What is the hidden score of each row? Scores go from 0 to 40, and 20 is about the middle. The score is a weighted sum of the row's numbers plus the product of two more (or one squared), each taken from its middle value.
[-44 -64 -17 -43 -13  42  19 -14 -61   1 -10 -35 -73 -14  16  -2 -55  47
  32  65  56  75 -42 -15 -20  58] 20
[-10 -23  41  10   5  15 -19  -4  10 -16 -30  34  20   7   4  27  22 -41
 -11 -32   5 -58   9  14  23 -15] 18
[-22 -42   3 -13 -42  27  24 -50  19 -13 -30  18 -27 -35   0  18   1   0
 -12  11  36  23 -31   5  17  -8] 28
[ -2  23  13   5  28 -21  -9  23  15  23  -5  12  33   5 -11   5   1  14
   3 -17 -10 -28  15  -2 -10   2] 25
[ 35  26   6  17 -16  -1 -27  23  18  20  25   7  28  20 -12  -2  27 -14
  -3 -44  -3 -46  25  10  23 -15] 9
[-43 -44  37  -6   1  45 -12   7  56  36 -48  50 -33  22  28  25  -2  28
   2 -39  38 -40 -18   5  72   5] 20
[-22 -18  -5  27   4  -7 -16  22  12  26 -18  21   8  16  37  24  15  37
   9 -34  31  -7   0  11  33  -1] 18
[ 14  24 -62  21 -26 -44  35  -2 -22  -3 -20 -22  -3 -26  13   5   8  -1
 -11  59 -49  24  15  20 -53 -21] 18
[-20   8 -19  15  -8  35  -2 -13  31  17  43  36  24 -12  24  -3  -9   0
  31  -1  55 -22  -6  12  11  -7] 17
[ 18  17  19  58  -5 -20  -4   4  21   6 -52   3  47 -10   6  19  50 -11
   4 -12 -32 -49 -16  46 -18 -32] 24
[-16 -17 -15 -11   8 -17  42   1   5  17  22  -8 -34 -46  55   7  -2  36
  18  48  39  34 -25  23  21  34] 19
[ 43 -10  43   2 -14   7 -12  -8  41 -30  -6  19  26   1 -12  -3  47 -63
 -18 -31 -34 -50   0  19  51 -24] 12
[  5 -13  42   7   6  50  -5  -2  53  32  17  67  57 -36  35  -2  28 -18
  -5 -18  18 -37 -19  26   8 -33] 25
[ 10   1 -23  -5  25  18  24  -7  12  27  -8  12  18 -16  44 -16 -17  13
  16  46  12   6 -23  27  -4  17] 13
[  9 -41  45 -19   0  36 -19  -4  29 -24  19  40 -15   0  12 -14  44 -50
   2  -5  15 -42   4  18  28 -34] 12
[-19   2 -17  -1  -8 -18   8  -3 -42  18  -3   1 -25   1  11   8 -21  28
  13  28  17  25   2 -26 -38  23] 18
[ 19 -24  24 -29   3  -2 -22 -19 -16 -17 -24 -23  -6  19 -44 -24 -13 -22
  -3 -32  -9 -12  15 -28 -10 -13] 23
[-13 -14  -1  14  -4  58   3 -31   8  -6  -1  18  27  -7  16  53 -23   4
  13  28  13  -3  19  19 -12 -22] 21
[ 19   8  21   7  -8 -10 -41  11 -21  -9  -8 -21  -8  34 -37  -9  23 -62
  29 -18 -12 -16 -12   6   9 -47] 17
[ 23  22  17  -8 -24 -12  -6   1  28  15  18   8  -8  -2   7  23  40 -21
 -14  -9  -6 -25  22  15  32 -19] 10
[-28 -32  10   0  12  44  28  -6  28  27   7  11 -15  -5   5  14 -13   7
   0  -7   4  12 -22  25  17  21] 23
[ -2 -14   6   1  13  -8  13  16  10  -7  38  -4  -8 -18  51  -7  10  18
  41  11  36  27 -85  13  26  29] 23
[-30 -13  23  10 -18  40  19 -26  47  20 -18  15  17 -11  62  31  26  24
 -31 -11  -6  -7 -42  40  39 -35] 22
[-16 -12  23 -44 -30   0  -2 -30 -41 -21 -11 -57 -14  -6  22  19   6  12
  40  63  12  17 -10  15 -19  -2] 23
[-10 -19 -30 -29  14  -6 -28  13 -26  41  15  34 -49  34 -22 -10 -29  25
  13 -19  46  13  34 -61 -22   8] 18
[ 37  11 -10  -2 -18 -46  11 -35   3 -50 -39 -54  -1 -18 -14 -27  49 -35
 -54  35 -60   2  22   7   5 -26] 17
[ 27  26 -22   6   6 -31 -16   9  24 -21   5 -28   2 -19 -14 -23   6 -17
   0  36  -5 -17  -2   5 -29  10] 15
[-33 -17 -46 -18  18  38  12  38 -76  69  33 -12 -15  24   5  -5 -71  61
  24  10  43  60 -18 -21 -17  78] 9
[ 29 -32  12   3  -5 -50 -49  28 -10 -51 -47 -72 -46   2 -14 -21  33 -29
  -1 -10 -51   6  13   1  11 -31] 19
[-15 -13  38  34 -16  43  25 -15  48   1  -4  44  19 -18  -1   4  31 -37
 -28 -16 -16 -28 -35  43  13 -27] 36
[  7 -10  27 -14  -5   1   0 -13   9   4   5   7 -13  -8   9  -2  32 -36
  -9 -18  -6 -38   6   8   4 -45] 22
[ -5 -16  18  -2 -13  30 -18  -2  24  24  14  -2  -1  -2  30   0   5   9
   3  -7  14 -26 -12  11  37 -47] 16
[ 25  18 -12 -34  24 -35   4   6 -31  -1 -12 -22 -11  43 -57 -37 -20 -17
 -15 -28 -25   6  47 -36 -26  35] 18
[-27 -18  27  17 -37  -5  40 -25  32 -15 -36  -1 -31 -37  61  15  34  24
 -45   1 -33  -3 -70  48  28 -30] 32
[ -8 -29 -11 -29   3   4  -8  -6   3 -24 -36 -34 -37 -31  42 -52  -4   6
 -21  22  11  39 -49 -22  22  58] 15
[-10   6  16  24   4  15  -9   9  19  18 -19   7   9   2  19  27   3  12
  -2 -23 -21 -35   4  12  34 -28] 20
[  8 -33  19   0 -14  -4  10 -19  11 -30  -3  16  17 -45  13  -4  29  19
 -11  12  18  12 -49  16  20  14] 22
[ 17  23   0  20  -1 -16 -21   6  -8 -11   6  -8  37 -11  -1  11  20 -27
  32  26  -8 -32  -2  23 -13 -41] 20
[-26  10  -2  28 -40   5  37 -28   3 -18 -28 -18  13 -43  30  49  42   5
 -19  38 -20 -13   2  60  -1 -42] 24
[-22 -86  16 -49  14  60 -28  39  19  37  68  34 -25   8  -3  -1 -34   6
  33  -7 102  20 -22 -32  34  33] 21
[-18 -54  15 -21  22  18  -3  10  -1   6  -5  13 -18  13  -5   8 -19  19
  16 -38   7  18 -18  -9  25  46] 24
[ 35   1 -22 -50  18 -42 -40  -5 -47  -4  19 -29 -36  38 -85 -38 -50 -27
  18  -3  26   8  81 -75 -63 -31] 23
[ 11 -38  31 -16 -26  11 -38  -3  33  -4 -36   7 -24 -15  18 -20  38 -17
 -13  -7  22 -36 -25 -13  43 -49] 18
[-16  24  16  35  11  -7 -18   6  22 -28  -2  28  31 -11  15  33  36  -3
  16 -26   6  -3 -17  34   4   5] 22
[ 14 -42  26 -18  15 -25 -34  -7 -51 -26 -17 -59 -17  20 -38 -27  13 -29
  10 -13 -35  11  -1 -18 -36 -10] 27
[  4  -1 -35 -14 -45 -19  33 -50   1 -45 -30 -29 -19 -67  38   0  34 -11
 -31  63 -15   8  -3  37 -30 -50] 27
[-10 -21  29  27 -15  27   4 -24  35   0 -18   1 -16 -14  12   7  27  -2
 -35  -2 -31 -23   8  26  52 -18] 16
[  3  33 -64  18 -24 -58  73 -28 -37 -23 -28 -58  -8 -20  27   5 -31  32
   0  68 -53  52   2  19 -37  33] 17
[ 48   6   5 -29  20  -5 -53  18 -47  15  25  -9   5  34 -49 -37  -6   3
   5 -39 -14 -31  28 -53   2 -19] 10
[-69 -12  37  14  11  39  35 -11  40  10  -2  53  20 -18  42  52   3  19
 -24 -32  -3 -12 -22  55  50  -2] 27
[ 16  16   6  18  -9  19 -24  14  -5   5  -2  46  38   8 -18  -6   7 -33
  19 -29  -4 -38  24  -3  -1 -43] 17
[-23 -50  35  19  -5  45   8 -19  24 -15 -19  -6   3 -28  13   6  15  15
  -8 -20 -19  -6 -43  32  33 -23] 31
[ -7 -35 -60 -74 -22 -17  32 -23 -62  12  64 -60 -46 -28 -32 -15 -61 -10
  25  61  73  92  -4 -38 -38 -13] 31
[-37  -4 -48 -31  27  65 -11  24 -33  73  50  70 -22  17  -5  -9 -86  45
  40  -7 113  48  16 -59 -43  41] 20
[ 18 -17  16 -32   9 -12 -47 -11   0   2 -22 -25 -19  27 -27 -20   9 -31
 -10  -3  -5 -49  25 -22  29 -43] 12
[-19  16  18  31  14   8   0   7  25   2 -12  -1  43  -8  54  31  -3  24
  30   7   6 -18 -26  12  30  25] 27
[-20 -14 -13  12 -29   3  15 -26   8 -17 -19  -8 -12 -59  52   3  14  11
   0  40   8   3 -55  30  36  -9] 20
[ -4   1 -17   0  -1   8  39 -24  -1 -18  13  -3  14 -62  15 -32  -1  16
 -20  40  -6  20 -15  39 -31 -16] 24
[ 42 -22  33   3  20 -10 -54  38   1   1   1   7  -5  36 -21 -42  16  -7
   0 -69   8 -40  -5 -40  40  -9] 15
[ 21 -31  44  -4  13  27 -45  17  20   8  -3  32  24  12  -9 -16  21 -26
  13 -45  35 -37  -7 -16  16 -29] 22
[ 18  25 -58 -39  21 -35  71 -14 -50   3  27 -49 -49 -22 -12 -22 -33  32
  17  67  49  70  -3 -16 -34  61] 22
[ -66  -13  -46 -117    1   45  -40   39  -69   44   37  -33 -115   70
  -16   38 -122   86   17   28   86   77   22 -103  -19   64] 16
[  0  42 -62  -1  -1 -21  44  -6 -15  -6  29 -33 -12 -24   8 -15 -25  32
  20  35  35  64 -14 -30 -20  55] 21
[ -7 -14   6   6  18 -16  26   0   0 -29  22  15  21  -6 -19 -27  20 -15
 -23  -5 -37   1 -18  24 -17 -14] 32
[-56 -10 -16 -17  14  51  23  11 -40  56  17  27 -26  14  38  17 -64  69
   5  -7  45  51 -20 -23 -14  42] 21
[ 30 -10  24  -1  -7 -27 -29  -9 -16 -36 -13 -17  -5  10 -52 -50  24 -45
   4 -31 -35 -19  -8   5   4 -10] 15
[  -9  -37  -58  -64  -85 -105   82  -64  -74  -62   -5 -127  -94  -82
    5  -34  -11   42  -12   99  -16   91  -20   28  -31  -16] 33
[-27   3 -11   4 -33  15  14 -28  -8 -19 -38  -4 -11 -10   2  27  -5  -4
 -15  40 -39   0 -11  25 -10 -31] 21
[-42 -20  18  13  13  27  27   3   7   8 -10  10  10  -7  54  57  -7  51
  24  -8  25  -1 -22  27  29  27] 34
[ 19  -4  44  60 -24  -6  -9  31  55  23 -20  32  35   8  39  17  58 -14
  -1 -54 -32 -68 -27  53  51 -41] 18
[-21  -7  38   8  12  -8 -18   1  -3   8 -14  26  21  15  -4  18  -3  -5
   8 -37  -9 -22   0  15   2 -16] 23
[-19 -15 -20  13 -14  15 -19  22  11  17  13  19   5 -16  31 -19  -6   7
  12   0   4   0 -37   2  -7  -7] 24
[ 11  17  14   7  10 -23  20 -32  27 -38 -29  13 -25 -12 -29   5  18 -19
 -36  29 -64 -21  47   7  -7 -18] 22
[ -64   21  -69  -56   42   53  -92   88  -93   81   45   45  -15  107
  -21   32 -123   83   44  -12   87   48   43 -102  -45   59] 8
[-33  14   1   8 -19   6   4 -28  -5 -10 -16   7  11 -12  10  51  23   8
   7  22 -27  15  21  35 -27  -8] 23
[-14  30 -16  46  -4   6 -12  24   3  32 -20  21  22  20  16  46   0  53
  17   9 -22 -21   2   7  20   5] 12
[-28 -28 -35  11   1  12  23  -7 -24  29 -16  22  14 -27   7 -14 -44   7
   5  13  24  45 -16  -3 -21  31] 21
[ -3   1  31  14 -40  33  46 -38   1  -9 -13  41  -6 -40  34  45  43 -19
  -4  45 -37   4 -14  72 -13 -51] 16
[-36 -43  49  12  -2  36   4   9  50 -25   5  32  -7 -30  39   9  23   5
 -21 -26  -5 -23 -45  29  38  21] 24
[ 28 -31  31 -23  21  -1 -44 -15   0 -45 -19  -7 -14  23 -58 -12  10 -46
   2 -37 -27 -42  35 -12   7 -29] 20
[ 26  -6  26 -16 -16  23  19  -6  52  -6  32  24   1 -23   6   5  31 -36
 -35 -12  18  -9  10   3  41   8] 19
[-14  30  -9  14 -20  -7   4   5   3   7  19   8  19 -21  41  18  -2  25
  -2   1   5  -5 -33   0 -13 -14] 24
[  0  -6 -21 -20  -5  19 -28 -12  11 -30  22 -12  -4 -17 -21 -78 -16 -11
  17  15  13  35 -47 -33 -14  -5] 24
[ 10  47 -11  -3   7 -19  15  -6   1  10  35  -8  60   9 -16  13  16  -1
   0  -1 -13  -1  32  14 -21  -3] 18
[ -7 -28   5 -46   8  14  39  -7  15   0  29  -2 -60 -23  15   4 -12 -17
  -2  31  60  32  -2 -19   7  18] 25
[-38  -4 -23  21  10  29  53 -13 -24   5  19 -26 -21 -21  36  20 -43  41
  28  30  22  58 -44  26   2  61] 19
[  6   1 -33 -68  38 -21  12 -18 -61 -39  15 -42 -25  25 -51 -41 -54  -4
 -18  10  22  68  60 -54 -58  57] 18
[ 19  -3  40  14  -1   2 -46  -7  14 -24 -36   7  15   3 -21 -24  26 -24
 -28 -63 -28 -51  14   1  27 -53] 17
[ 25  -3  11   7  -6 -11  18  -3 -14 -16   6   2   1 -26   2  -1   5  -9
   5  19   5  -6   9 -12 -10 -27] 24
[-34   1 -43 -44 -31 -25  13 -23 -18  18   2 -32 -78 -41  32   0 -16   9
 -10  69  23  42   1 -26 -26  -9] 23
[-16 -58  36 -16 -17  39 -10 -38  16   4 -13  18  15 -41   0 -22   9   9
 -19  -6  12 -18 -50  14  -1 -43] 31
[ -3  67 -32  41  17 -17  48 -26 -22  19   8  42  19  -9 -14  21  -9  17
  -9  -2 -13  35  20   8 -10  15] 19
[-12  -7  -5 -21  -8   7   5   0  23  19  17  10   5   4  16  28   3  25
  23  -3  32  15  39 -19  18   6] 27
[  4  29   5  27 -22 -12  18 -15  27 -26 -20   0  20 -35   7   0   2 -17
 -19  13 -34   1 -15  19 -25 -39] 29
[-27  57  -4  11   1  37  -8  10  -9  58 -15  56  21  36  16  48 -23  46
   2   3   8  -3  31  -6 -23  -2] 10
[  9  16  -8  36 -30 -13   9 -14  14 -16   2  10  46 -33   6 -21  12 -19
   8  21 -12 -20 -19  46 -31 -36] 20
[  8 -39 -33 -51  32  22  29   3   7  27  57  26 -38  -9  -2 -53 -34 -18
  -9  18  58  35  -4 -61   6  43] 17
[ 14  66 -36  37 -16 -50  23  -1 -15 -37  14 -22  25 -20   8  20   4 -13
  -7  31 -24  32 -26  24 -56  13] 24
[ -2  23   5   3 -36  28  76 -50  20 -21 -15   0 -11 -53  30  48  19 -20
 -22  82 -32  17   6  47 -20 -24] 21
[ 45  49 -38  47  34 -60   0  22 -39  -5  -3 -48  35  44 -46 -35  -5  12
   9 -32 -48   4  14 -11 -10  45] 17
[ -21    4   -7  -84   74  -12  -78   59 -111   24  -17  -58  -55  127
 -126   47 -113   15  -11  -62   14   47  120 -127  -68   84] 26
[-21   6 -73 -25  33   0  35  19 -75  40  66   2  18  30 -35  -1 -87  43
  40 -11  44  73  25 -41 -25  76] 19
[ 29 -10  20 -10   2 -27 -25   6  35  -3 -19 -47 -11  10  15   2  42  -4
 -25  -2   2 -25   6 -15  44 -42] 22
[ 28 -21  26  -6  23  10 -73   2  -9 -20 -22  -8  16  31 -20 -33  23 -49
   2 -59 -13 -43  -5 -15  12 -57] 23
[ 15  15   7  32  -1   6 -19  31  27  16 -10  39  28  -4  32 -11   9   1
 -13 -26  19 -45 -17  20  22 -14] 12
[ 23 -51  26 -15 -13  31 -41  17  44   7  11  41   8  -7 -25 -33  14 -25
 -19 -47  17 -41 -25 -12  43 -46] 24
[ 37  86 -39  27  27 -63  38 -11 -15   1 -30 -22  29  31 -29  35  10  -2
 -21  18 -77 -12  79  11 -39  20] 13
[  0  24 -66  12  -1 -11  39  14 -53  34  61   5   1   3 -10  -7 -37  56
  26  10  16  42  -9  -6 -32  17] 21
[ 21 -21 -54 -35 -35 -28  18 -11 -58  -5  -2 -51 -56 -16 -25  -8 -21  13
  24  51  26  72 -23 -18 -40  10] 22
[ 17  -6  -4  -8  11  27 -80  54 -17  48   6  19   3  74 -28 -38 -33  18
  43 -68  26 -17  26 -47  10  11] 3
[ 62  36 -23  25  13 -70 -27  39 -43  -5 -16 -41  -7  49 -36 -41  16  -2
 -13  -5 -57 -16  45 -48  -9  28] 8
[-13 -59   5 -86  27  48 -68  54 -27  34  33  41 -68  82 -33   1 -66  31
  22 -27  84  12  41 -83  -3  38] 12
[-11  13 -10  -4 -10  15   4   4  25   9  45  19  43 -37  46  -9   7  -2
   0  10  18  -4 -23   0   9 -16] 29
[-10  18 -44  26 -16 -29  44 -14 -16 -42 -19 -65 -14 -42  29 -17 -21  24
 -18  29 -24  57 -65  35 -10  36] 23
[-46 -19  21  25  29  12 -48  35   7  14  12  15  17  18 -14   4  -4  26
  57 -49  36   0 -15  -1  13  34] 32
[ 16  54 -29  10  15 -24 -11  -1 -19   0   2 -41  17  38 -31  12 -11 -13
   2  -2 -25 -11  65 -31 -14   1] 12
[  3  11  -7  34 -48 -15  45 -20  -4 -13 -28  -4 -11 -35  44  41  17  -4
 -18  40 -42  -4 -44  59  19 -11] 18
[ -8  23 -64 -25  30 -26   7  27 -73  21  19  -4 -40  43 -28  -4 -67  20
  20  19   9  50  54 -52 -69  62] 12
[-25 -42  27  22  -2  39  24  -9  11   3 -32   0  17 -22  58  18  18  10
  -6   0  -9   0 -40  57  46  -1] 18
[-11 -27  21 -31 -10  20 -12   4  16  19  24  28 -24 -16   9  -8   4 -12
  -9  -1  27 -11  17 -14  36  -1] 11
[-16 -32  24  23 -22  11  -3  12   9  -6   6  36  58   9   9 -18   0 -25
   5 -53   1 -11 -19  24  -2 -20] 25
[  57  127  -85   44   27 -123   17   37  -44    2   29  -61   48   47
  -40    4   13   -8   17   35  -53   -7   55  -11  -68   39] 14
[-25   8   2  -2 -21  -1  24  -3  55  17 -24  13   0 -26  37  18  22  22
 -22  42  -8  -4 -18  39  28 -10] 21
[ 16   6  20  -1  28  -2  35  10  17 -19  10  23   2 -14   4 -19   9   6
  11  -9  16  -5   9  13  16  54] 15
[  0  72 -50  13  -5 -17  40 -11 -48  36  31   3   2  16 -35  30 -40   7
  21  24  -8  24  34 -25 -73  25] 20
[ -2 -17 -18 -23  26 -15  19 -19   1 -29  37  -8  10 -16 -10 -38 -13 -29
 -19   8  36  15  -4 -16 -21  21] 25
[-11  17   6  -1 -33   3  29 -27  25   7 -15  16 -25 -20  40  32  17  32
  -4  58 -29  -8  -4  38  -6 -24] 14
[-15 -52  35 -45  38  10 -22 -14  -2  -1 -15  23 -32  -2 -23 -13  -6 -14
   7 -18  43  18  -1 -25  17  19] 24
[ 33  14  42  18   1   7  -9  -3  -4   2 -45  17  11  15 -37  30  41 -28
 -16 -27 -35 -47  35  28  10 -26] 18
[ 20   0  16  25   1  13 -38   0   1  -3  -4  12  31  32 -29   0   6 -50
  26 -29 -11 -40  22  24  -4 -30] 9
[-28 -20  35   8  -5  21  41 -30  41   1 -25   7   1 -44  30  52  14  20
  -5  11  11  21 -19  41  29   9] 28
[ 33  12  33  -1 -46   7 -51  16  13  -8 -24  10   5  19  -8   3  37 -33
  -4 -28 -36 -58  -1   4  47 -29] 1
[ 31  15  -3   0   1 -28  39  -2  -1 -40  32  -2  24  -8 -21  -6  19 -37
 -18  19 -41   6  37  16  -7  22] 17
[ 15  24  17  13 -21  -6 -50  -5  12  11 -10  30  17  17   8  17  29  -6
   5 -35   7 -59  32  16   7 -41] 4
[-21 -23  38  16 -12  23  63  -3  19 -13   0  11  18 -44  53  39  22  -3
 -24  15 -11 -15 -26  54  29 -18] 29
[  1  -6 -27   4 -53 -11  42 -24   9 -24 -34  10 -22 -52  53  47  35  -7
 -51  58 -55   2 -24  45  -7 -37] 17
[ 10  29 -54   5 -32 -29   9  -4 -38 -11  21  -8   5 -24   6  -4 -15 -20
  43  66  25  50 -14  -2 -73  -5] 18
[  9  18   5 -24 -12 -15   1 -32   0   0  16  -6  29  -2 -29 -27  18 -26
  -1  36  -2 -12  27 -17 -34 -55] 25
[ 83 116 -76 -35   7 -65 -11  29 -63   8  58 -60   4  80 -74 -43 -61  -3
  31  11 -26  33  60 -66 -45  63] 8
[ 20 -10  12  10  -1 -28 -65  17 -15  -7 -25 -10  26  37 -38 -24  26 -15
  -1 -55 -21 -31  37 -19   1 -18] 12
[  28   74 -127  -46  -25 -121  124  -23  -98  -21   63 -109  -54  -10
  -39   36 -104   53   33  116   -9  109   74  -39  -85   45] 38
[ 11   1  41  26  11   1 -29   9  24 -30  -7  14  13 -14 -16  21  38 -16
  -1   2  10 -50  27  14  16 -28] 20
[ 24  22 -30  -6  25  22 -15  32  10  39  41  36  30  34   4 -16 -48  20
  51   5  40 -20  17 -35   0  24] 10
[ 36  61 -15  14 -11 -39  15  -1  17  -9 -38  -7   7  18 -25  23  29 -27
  -3   8 -73 -30  40  18  10  -1] 8
[ -1 -30  49  -6   8  11 -57  -1 -10 -35 -19   9  12  33 -13 -17  12 -29
  -2 -39  14 -43   8 -10  15 -33] 17
[ 25 -42  21 -30   8 -24 -79  48 -42   1 -36 -56 -50  57 -53 -13  25 -23
   3 -29 -26 -30  33 -45  11 -45] 19
[ 27  13  22   6  24 -19 -32  24   9  16 -12  24  21  39 -36 -33  24 -36
 -40 -72 -29 -40  40 -13  -3 -17] 19
[-11  25 -39  -7  21 -41 -10  39 -16  16  44  -3  -8  19   2 -24 -19  14
  22  -6  26  27  -1 -44  -3  60] 13
[ 19  17  36  14  25  -1  -5  17   7   0  12  23   8  10  -9 -10  12 -27
   9 -34  20 -21 -25   0   6  11] 22
[ -5 -22  -2  -3 -26  15  48 -29  44  32   2  10 -49 -39  52  26  10  10
 -36  36  -6   3  14  14  46 -10] 12
[ 17  -5 -32 -10  13 -13  31  -3 -11  -3  45 -14   2 -29 -16 -41 -29  16
  -4  23  24  46  -2 -19 -36  19] 27
[  9  -3   6 -14   8   4  16 -10  13   9 -32 -24 -26  11  -7   7  -4  33
 -14  -3 -24  -8   6  -3  20   6] 21
[ 12  19 -12 -37  16 -14  -1  -7 -22 -38  14 -40  11  16 -41 -20  -8 -22
  -3  13 -19  33  41 -17 -28  21] 16
[ 13  55   2   7 -30  17   1 -15  26   8   0  12  20   3   0  40  25 -11
   6  38 -13 -13  11  15   7   4] 7
[ 17  13  13 -17  44  -8  -8  13 -11  17 -16 -29 -34  60  -5  14  -9  17
  18 -26 -17 -24  29 -33  22  30] 14
[  4  -5   7   9 -12  33 -13  -1  12  25  26  46  38  -6  -4   2  17 -20
  19   9  19 -32  -6  25   8 -36] 12
[ 10  -4  15 -11  10  -7  25 -38  15 -60 -33 -20 -15 -35  11  25  48 -18
 -30  41  -4  -5 -17  43  -8 -28] 27
[-13 -15 -25 -21  14 -22  59   5 -25  36  25  28 -37 -12  -2   1 -18  23
  -8  20  24  27  17   0 -21  27] 26
[-28 -34 -20 -62 -14 -29  11 -37 -17  -8  -5 -62 -56 -18  -3   3 -11 -10
  -4  48   8  64 -10  -4 -15  19] 22
[  4   5 -26  -5  17 -40  -1   2 -13 -21 -12 -56 -27 -11  25 -23   8  -8
  -4  19 -39  21   1   5 -29   9] 27
[-21 -12  40   2 -30  25   9 -40   5 -13 -23  32  30 -27  23  43  32 -21
   2   2   2 -11 -35  44  -7 -52] 29
[-14 -19 -34 -55  -9   3  47 -64 -48   9  17 -23 -65 -46 -17  -7 -32  -1
 -23  54  31  56  -5  -4 -45   8] 22
[-23  -9  20 -11  30  20  25 -11  28  15  42  17 -21  -8   7 -35  10 -25
 -10 -10  31   0 -27 -10  14  28] 21
[ 63  -7  32 -11  11 -41 -21 -13  -2 -10 -17 -11 -19   9 -41 -15  27 -44
  11  -2  -8 -34  39 -20   9 -25] 14
[ 46  -6  -4 -13  41  -7  -7  14  -3 -15  16  13  -3  11 -33 -47  -6 -28
 -22 -32  20  -5   4 -41 -14  13] 22
[  4  11   6  14   3   1 -16  -8  12 -16 -34  18  44  38 -31 -21 -11 -15
  -3 -47 -16 -25  24  10 -20 -25] 23
[  6  16  30   8  28  28  -5  -6  35  -1  -1  27  29   2 -28   6 -14 -22
   2 -41 -19 -29  16  -2   9  17] 19
[ 20 -59  37   1  -8 -13  13 -24  33 -38 -36 -27 -36 -24 -13  12  59 -25
 -33  -3 -23 -32  -6  23  42  -8] 28
[ 30  65 -17  33 -11 -49  13 -21 -34 -16 -14 -47  34  14 -16   1   9 -25
   7  27 -57   7  15   8 -43   7] 12
[ 22  29 -10  29   2 -17  25 -16  24 -28 -12 -23  13 -20  12  27  12 -31
 -14  31 -44  15  30  18 -16   2] 15
[ 33  69 -88   9  14 -43  35  23 -52   4  34 -50  22   8   6  -1 -58  39
  32  32  12  50   1 -30 -64  87] 12
[ -8  -7  22  16  14  18  14 -17   8  38   1  68  33  -8  31  15   0   1
  21 -29  10 -23 -18  15   5  -1] 25
[-10 -10  -2 -15   4  -9  35 -26  31  -9 -22 -22  -5 -29  20   6  24   2
 -19  45  22   8  -5  22   0 -32] 32
[-31  87 -32  67  17 -12  10  32 -20  22  21  16  67  15  21  49 -10  60
  35  -7 -12 -20 -12  13 -10  50] 17
[  2  18 -40  35 -13 -30 -17  -2 -24   3 -24 -40  -1  13  -8  -8  -9  14
 -18   6 -58  12  -7  -5 -54 -15] 20
[  9  10  55  27  13 -15 -51  33   9 -33 -33  -2  23  49 -15  15  42   7
 -19 -57 -61 -61  18   4  40   1] 14
[-15 -24   8 -40 -18 -15  33 -58  -3 -52 -29 -43 -54 -58  24  26  12  -7
 -38  67   6  19 -15  27 -26  -3] 25
[ 17  71 -25  14  -3 -35  26  -1 -43 -14 -17 -56 -24  19 -35  63  -3  -1
   0  37 -60  18  73   7 -44  14] 16
[-19 -51  18  56 -50  36 -40 -16  65   0 -14  38  26 -50  29  -8  48  -6
   7 -34  12 -22 -40  27  50 -54] 26
[ -2  -9  44  37 -10   6 -13  -7  26 -19   1   8  31 -19  40  -4  31  -5
  -8 -24  -1 -15 -44  22  36 -21] 18
[  8  14  -3 -39  26 -28  10   9 -13  -6   8   5 -17  14 -51 -30 -11 -16
  -5 -21 -16  14  19 -31 -34  -5] 30
[  44   34  -13    2   38  -49  -67   39  -52  -24  -17  -44   30   82
 -101  -51  -24  -26   15  -41  -39   -3   57  -55  -43   20] 17
[-19 -39  45  -9   5  14  -6  20  23  15  11   3 -23 -17  37  21  23  31
  20  -5   7 -28 -48  16  42  15] 27
[  1 -17  -6 -21 -26  12  16 -28   7 -13  -3   3  -3 -27  10 -25 -13 -25
 -14  32  26  23 -39 -12 -27  -9] 25
[-28  -9 -12  13  23   7   7  40  13  30  -6  33 -13   3  18  23 -15  41
   5 -19  26  16  -2 -18  24  39] 23
[-10  -5  26  15 -11  32  24  -9  62   2 -15  29   2  -6  41  30  30   6
 -18 -17 -29 -15 -18  26  48   9] 16
